[ 94 109 102 143 145 113] : T
[134  89 145  86 120 103] : P
[135 125 160 163 119 110] : R
[ 94  71  83  80 133  92] : G
[ 82 100 120 169 144  83] : Q
[ 81 103 140  98 182 106] : A
[108 126 114 134 102 139] : W
[102 102 131 111 132  89] : S
[ 87 151 147 146  91 105] : X
[176 128 113  69 139 173] : E
loc: [173]
E, 6
loc: [108]
W, 1
both W P: 
[134]
loc: [135]
R, 1
loc: [146]
X, 4

[191  85  73  99 161] : U
[ 86 154 153 133 131] : M
[117 121 140 105 146] : V
[160  94 108 107 145] : K
[131 139  73 132 134] : H
loc: [134]
H, 5
both U H: 
[73]

[157 139 128 130]  L
[117 111 146 113]  Z
[111 165 131 120]  C
[130  80 138 120]  J
[132 170 142 123]  Y
[ 98 122 141 122]  B
[157 131 148 156]  D
[133 100 126 103]  F
loc: [133]
F, 1
both L D: 
[157]
loc: [132]
Y, 1
loc: [146]
Z, 3

[143  99 122 107 141 120] = Lev
[130 110 129 145 133  98] = gepo
[ 83  97 121 144 125 119] = kar
[102 124 122 117 134  93] = sel
[157 130 108 142 118 114] = kov
[154 138 134 106 150 122] = dob
[128 111 104 129 127  95] = fini
[152 119 114 154 110 114] = Gegak
[107 125 156 132 117 134] = Nop
[ 98 139 136 121 134 147] = kazu
both gepo fini: 
[129]
loc: [147]
kazu, 6
both kazu gepo: 
[98]
loc: [145]
gepo, 4
loc: [118]
kov, 5
loc: [152]
Gegak, 1
loc: [133]
gepo, 5

[151  69 143 129] -> tol
[152  92 137 127] -> pegub
[123 139 140 130] -> Fele
[149  72 151 127] -> Fote
[136 103 135 128] -> kolu
[116 161 116 129] -> Gasef
[134 115 128 129] -> kevel
loc: [115]
kevel, 2
loc: [139]
Fele, 2
loc: [152]
pegub, 1
loc: [136]
kolu, 1
both tol Fote: 
[151]
loc: [161]
Gasef, 2

[143 144 143 131] : faz
[134 114  87 131] : gavoz
[143  99 139 110] : tuli
[124 143 136 144] : Gemo
[144 141 124 129] : bofe
both faz bofe: 
[144]
both Gemo tuli: 
[143]
both tuli faz: 
[143]

[157  90 104 115 142 103 107 117  95] : mil
[122 133 131 151 137 155  98 122 126] : Neduf
[119 117 101 165 149 119  94 146 128] : ruka
[110 103 141  70 125 128 136 131 136] : rogo
[135 129 120 138 136 120 120 131 124] : kom
[144 102  83 139 162  83 100 137  97] : Reka
[143  94 120  93 121 115 120 112 115] : Miv
[133 122 122 123 127 120 128 122 124] : Libez
[126 117  94 116 127 116 129 137 128] : mag
[126 106 126  92 118 118 136  93 134] : Zila
q: [126 106 126  92 118 118 136  93 134]
Zila
both Miv Zila: 
[93]
loc: [144]
Reka, 1
both Miv kom: 
[120]
loc: [149]
ruka, 5
q: [119 117 101 165 149 119  94 146 128]
ruka

[129 129 128 129 131 127]  vori
[126 134 127 143 170 125]  bimi
[147 131 124 139 158 127]  vobup
[128 128 128 130 131 127]  mifat
[128 130 128 130 133 139]  Lofe
[128 131 128 126 127 128]  lilo
[126 126 127 137 147 137]  Zerer
[125 138 125 147 178 125]  Vev
[148 134 133 140 161 126]  tinis
loc: [161]
tinis, 5
both Vev bimi: 
[125]
both vori Lofe: 
[128]
loc: [178]
Vev, 5
q: [129 129 128 129 131 127]
vori

[159 119 133 113 160 136 112 102  99 111 128 159 177 127 132 134 113 127
 164 122 154 129 133]  dekor
[176  94 150 127 129 126  86 110 146 124 137 140 151 126 120 128 121 122
 151 112 162 150 121]  rilab
[107 119 113 123 117 107 126 151 137 117 162 182 124 129 147 167 132 132
 132 117 147 116 132]  lin
[159 119 133 113 160 136 112 102  99 111 128 159 177 127 132 134 113 127
 164 122 154 129 128]  rovo
q: [159 119 133 113 160 136 112 102  99 111 128 159 177 127 132 134 113 127
 164 122 154 129 128]
rovo

[128 130 129 134 124 131 137 128 124 135 126 132 131 131 133 114 135 139
 127 125 131 125 127 128 122 123 128 132 119 129 112 127 139 133] -> Ribet
[119 126 130 126 128 133 126 127 135 119 133 127 134 129 131 115 136 127
 127 126 132 132 132 132 131 117 125 129 139 147 130 128 124 119] -> fad
[140 130 126 123 124 138 117 129 137 135 124 126 127 126 129 129 130 127
 125 123 127 131 119 128 131 139 129 129 134 105 115 121 141 132] -> peri
[134 126 122 129 118 131 121 126 128 128 124 124 128 128 128 128 132 129
 126 131 127 125 128 133 127 134 129 128 116 102 117 129 129 120] -> Pelu
[123 124 132 126 132 127 127 127 132 132 137 131 128 132 120 125 131 136
 131 125 123 137 121 129 126 134 134 131 137 110 124 127 127 130] -> nika
[129 129 123 134 122 130 130 130 130 130 139 128 126 129 126 154 129 117
 128 120 117 125 125 134 126 117 133 127 132 175 134 130 137 132] -> Viv
[138 123 123 126 132 129 126 126 126 128 129 128 134 132 127 128 129 138
 122 134 132 127 130 130 128 118 131 132 127 118 117 129 127 135] -> Fogu
[129 123 126 132 138 127 126 127 134 116 120 127 129 128 134 133 133 133
 126 132 125 126 128 137 129 122 139 127 128 132 145 124 116 124] -> toz
[123 129 124 128 125 128 141 128 127 127 119 126 126 133 128 137 131 127
 128 139 128 131 127 124 129 126 133 131 121 106 120 128 127 126] -> rel
[134 130 127 131 128 127 131 124 134 126 134 130 125 133 130 135 119 132
 130 127 126 128 130 130 128 127 138 121 133 129 132 129 130 123] -> niz
[133 129 134 121 126 128 130 126 127 130 124 126 128 122 134 135 126 130
 128 118 123 127 118 129 127 128 124 126 129 158 146 122 136 120] -> fes
q: [129 129 123 134 122 130 130 130 130 130 139 128 126 129 126 154 129 117
 128 120 117 125 125 134 126 117 133 127 132 175 134 130 137 132]
Viv
q: [129 123 126 132 138 127 126 127 134 116 120 127 129 128 134 133 133 133
 126 132 125 126 128 137 129 122 139 127 128 132 145 124 116 124]
toz

[137 133 106 131 151 116 137 110 139 134  97 127  98 133  84 123 151 125
 124 132 137 108] -> Gugat
[109 131 137 136 130 127 143 119 119 123 133 132 128 136 143 114 121 124
 127 114 142 127] -> tuv
[134 132 142 124 115 136 120 132 121 142 129 109 125 120 134 118 127 127
 109 120 132 124] -> sos
[129 131 118 131 138 128 124 128 129 123 129 128 125 129 125 130 126 126
 124 142 131 122] -> tok
[134 132 142 124 115 136 120 132 121 142 118 109 158 139 131 127 135 126
 116 123 130 121] -> vataz
[129 131 118 131 138 128 124 128 129 123 129 128 125 129 125 141 126 126
 124 142 158 122] -> zorad
[126 128 131 132 119 135 116 132 130 128 117 139 139 128 127 121 119 133
 132 115 127 134] -> topul
[133 136 122 124 135 127 119 117 131 126 122 126 115 135 123 122 126 133
 116 123 129 122] -> Nav
[119 142 154 141 129 136 129 119 114 156 116 137 132 139 135 129 115 134
 131 101 141 137] -> sebur
[134 132 142 124 115 136 120 132 121 142 129 109 158 139 131 154 130 114
 127 119 138 151] -> rega
q: [129 131 118 131 138 128 124 128 129 123 129 128 125 129 125 130 126 126
 124 142 131 122]
tok
q: [126 128 131 132 119 135 116 132 130 128 117 139 139 128 127 121 119 133
 132 115 127 134]
topul
q: [137 133 106 131 151 116 137 110 139 134  97 127  98 133  84 123 151 125
 124 132 137 108]
Gugat
q: [133 136 122 124 135 127 119 117 131 126 122 126 115 135 123 122 126 133
 116 123 129 122]
Nav
q: [109 131 137 136 130 127 143 119 119 123 133 132 128 136 143 114 121 124
 127 114 142 127]
tuv

[120 138 114 121 120] : Sikeb
[ 81 109 112 104 126] : Mulir
[121 131 117 116 119] : Reta
both Sikeb Reta: 
[121]
loc: [119]
Reta, 5

[184 132 110 126] = nevu
[133 133  67 184] = Tobe
[ 96  98 111  79] = Siki
[133 110 108 143] = zitam
loc: [98]
Siki, 2
both nevu Tobe: 
[184]
loc: [143]
zitam, 4
both Tobe nevu: 
[184]
both zitam Tobe: 
[133]

[126 143 126 126 123 139 108 124 130 127 136 138 131 130 136 128 108 129
 138 121 121  99 120 124 130 128 127 130 121 134 114 127 136] : Lof
[103 105 141 106 118 139 100 133 134 144 136 153  90  97 123 135 126 131
 102 128 125 134  99 127 108  80 120  73  73 142 118 114  99] : teror
[135 127 126 122 119 124 132 124 130 111 136 140 140 130 127 117 126 126
 114 128 125 133 126 127 130 136 127 107 132 128 124 113 124] : meser
[129 127 136 126 131 124 131 130 130 127 105 119 128 130 127 135 141 126
 133 128 129 130 131 127 137 136 137 130 132 136 131 130 132] : gagun
[124 127 126 113 123 119 133 124 130 129 139 140 128 128 127 135 126 126
 116 109 129 130 131 127 130 147 120 130 132 128 124 117 124] : pepu
[131 140 126 126 128 121 132 124 119 135 136 125 127 130 115 135 127 126
 116 124 122 133 131 149 130 147 115 155 132 140 124 117 127] : Duzof
[140 131 123 129  93 152 137 124 122 127 142 149 101 132 127 125 101 126
 109 152 126 138 123 127 121 122 111 126 134  99 130 117 124] : veb
[131 147 130 131 123 124 132 121  96 141 142 139 128 131 116 135 134 120
 118 128 120 144 135 153 130 140 112 132 132 128 127 136 124] : Kelu
[131 127 123 126 123 103 132 133 131 127 130 140 128 130 123 135 126 119
 124 128 125 106 139 120 116 136 120 142 136 131 124 117 124] : Lifo
[131 127 126 106 125 138 117 117 142 118 158 140 124 130 127 128 121 102
 116 154 126 108 131 126 132 136 120 154 122 128 109 124 137] : viz
[134 127 126 126 123 124 132 124 135 113 136 140 129 130 127 125 125 126
 106 133 125 147 131 127 130 136 120 121 132 121 124 117 124] : dadad
q: [140 131 123 129  93 152 137 124 122 127 142 149 101 132 127 125 101 126
 109 152 126 138 123 127 121 122 111 126 134  99 130 117 124]
veb
q: [131 140 126 126 128 121 132 124 119 135 136 125 127 130 115 135 127 126
 116 124 122 133 131 149 130 147 115 155 132 140 124 117 127]
Duzof
q: [131 127 126 106 125 138 117 117 142 118 158 140 124 130 127 128 121 102
 116 154 126 108 131 126 132 136 120 154 122 128 109 124 137]
viz

[144 180 136  78  97 126 129 144 170 142  73] : sigu
[117 154  90  99 143 171 173 169 171 128  73] : voz
[ 88 118  91  90 136 126 124 135 100 152 131] : Bepeb
[165  73  76 106 115 120 165  93  75  74 103] : fufe
[105 166 100 124 156 138 183 172 168  79 102] : begu
loc: [99]
voz, 4
loc: [91]
Bepeb, 3
loc: [97]
sigu, 5

[123 127 135 138 134  95 152 121 133 135 105 138 131 147 111  97 132 123
 110 103 125 122 130 126 132 144] -> vog
[137 154 107  97 128 158 158  88 134 158 115 185 104 152 140 110 158 137
 117 143 145  96 133 125 108 147] -> tedis
[142 147 135 116 132 122 173 117 148 136 102 153 109 126 131  93 134 142
 119 129 115 112 143 136 109 138] -> Bepak
[144 121 139 117 154 142 140 122 146 132 137 159 115 117 122 123 121 144
 122 138 136 136 119 121 113 144] -> pip
loc: [108]
tedis, 25
loc: [173]
Bepak, 7
loc: [159]
pip, 12
q: [123 127 135 138 134  95 152 121 133 135 105 138 131 147 111  97 132 123
 110 103 125 122 130 126 132 144]
vog

[134 118 131 146  96 150 141 138 126 138 161 127 152  88 116 157 134 147
 132 126 127 120 106] : sor
[132 130 121 122 141 139 130 123 143 116 106 128 125 135 133 112 130 118
 138 122 133 128 137] : dogi
[116 130 129 117 148 101 143 134 137 144 125 124 103 142 156 110 120 126
 112 136 134 129 147] : vukef
[122 132 110 136 113 112 114 116 141 153  96 152 156 155 102 124 147 137
 146 126 138 120 107] : buzi
[113 130 129 113 122  94 149 136 138 148 121 122  96 147 166 102 118 124
 108 138 136 129 154] : linaz
[131 123 129 137 113 139 136 134  95 143 144 127 140 108 123 141 131 137
 130 127 128 124 118] : tez
[132 119 131 139 110 145 142 139 124 137 152 123 140  95 129 143 131 141
 128 127 130 121 118] : zopo
[142 130 117 116 154 167 130 118  90  84  88 122 123 131 134 100 130 102
 150 112 133 131 147] : vami
[133 137 152 127 121 119  73 118 144  95 159 123 119 138 100 161 110 120
 111 136  96 147 121] : vof
[120 129 127 118 147 110 140 131 131 137 120 124 109 141 151 110 123 123
 119 132 133 129 145] : sodel
[131 123 129 137 113 139 136 134 127 133 144 127 140 108 123 141 131 137
 130 127 128 141 118] : tipod
[134 113 153 131 115 124  77 121 144  98 167 122 124 128  98 167 112 125
 111 135  96 146 116] : leg
q: [132 130 121 122 141 139 130 123 143 116 106 128 125 135 133 112 130 118
 138 122 133 128 137]
dogi
q: [120 129 127 118 147 110 140 131 131 137 120 124 109 141 151 110 123 123
 119 132 133 129 145]
sodel
q: [133 137 152 127 121 119  73 118 144  95 159 123 119 138 100 161 110 120
 111 136  96 147 121]
vof
q: [132 119 131 139 110 145 142 139 124 137 152 123 140  95 129 143 131 141
 128 127 130 121 118]
zopo
loc: [107]
buzi, 23

[139 170 133 132 130 109 117 119  85 167 115 128 101  96 148 115 113 109
  78 145 148 114 115 118 136 114 107 160 119 134 166 181 135] -> repak
[139 170 133 132  97 109 117 119  85 167 115 146 101 173 119 115 113 109
  78 145 148 114 115  97 162 147 107 160 119 134 166 181 119] -> Bom
[139 170 133 132 130 144 117 119  85 167 115 146 101 173 148 115 113 109
  78 145 148 114 106  97 162 147 107 160 119 134 166 181 114] -> saf
loc: [136]
repak, 25
q: [139 170 133 132 130 109 117 119  85 167 115 128 101  96 148 115 113 109
  78 145 148 114 115 118 136 114 107 160 119 134 166 181 135]
repak
loc: [118]
repak, 24
q: [139 170 133 132  97 109 117 119  85 167 115 146 101 173 119 115 113 109
  78 145 148 114 115  97 162 147 107 160 119 134 166 181 119]
Bom
q: [139 170 133 132 130 144 117 119  85 167 115 146 101 173 148 115 113 109
  78 145 148 114 106  97 162 147 107 160 119 134 166 181 114]
saf

[ 77 102 162 193 192] -> Fevi
[121 142  96 180 150] -> kada
[121 142  77 141 163] -> menon
[151 194 129 150 192] -> Nugu
[121 142 136  97 163] -> dite
loc: [129]
Nugu, 3
loc: [194]
Nugu, 2
loc: [193]
Fevi, 4
both Nugu kada: 
[150]
loc: [151]
Nugu, 1
both Fevi menon: 
[77]
q: [ 77 102 162 193 192]
Fevi

[114 132 106 130 120 127 154 123 127 118 125 123 119 116 143 138 126  95
 131 119 110 127 135 128 130 126 121 130] -> sema
[130 137 102 131 116 133 178 114 130 127 121 119 120 111 157 144 123 136
 125 102 109 125 143 123 120  96 106 127] -> Narik
[116 130 120  96 125 129 145 122 128 123 127 126 125 123 136 132 127 131
 129 127 121 126 131 127 126 119 123 128] -> guz
q: [114 132 106 130 120 127 154 123 127 118 125 123 119 116 143 138 126  95
 131 119 110 127 135 128 130 126 121 130]
sema
q: [130 137 102 131 116 133 178 114 130 127 121 119 120 111 157 144 123 136
 125 102 109 125 143 123 120  96 106 127]
Narik
q: [116 130 120  96 125 129 145 122 128 123 127 126 125 123 136 132 127 131
 129 127 121 126 131 127 126 119 123 128]
guz

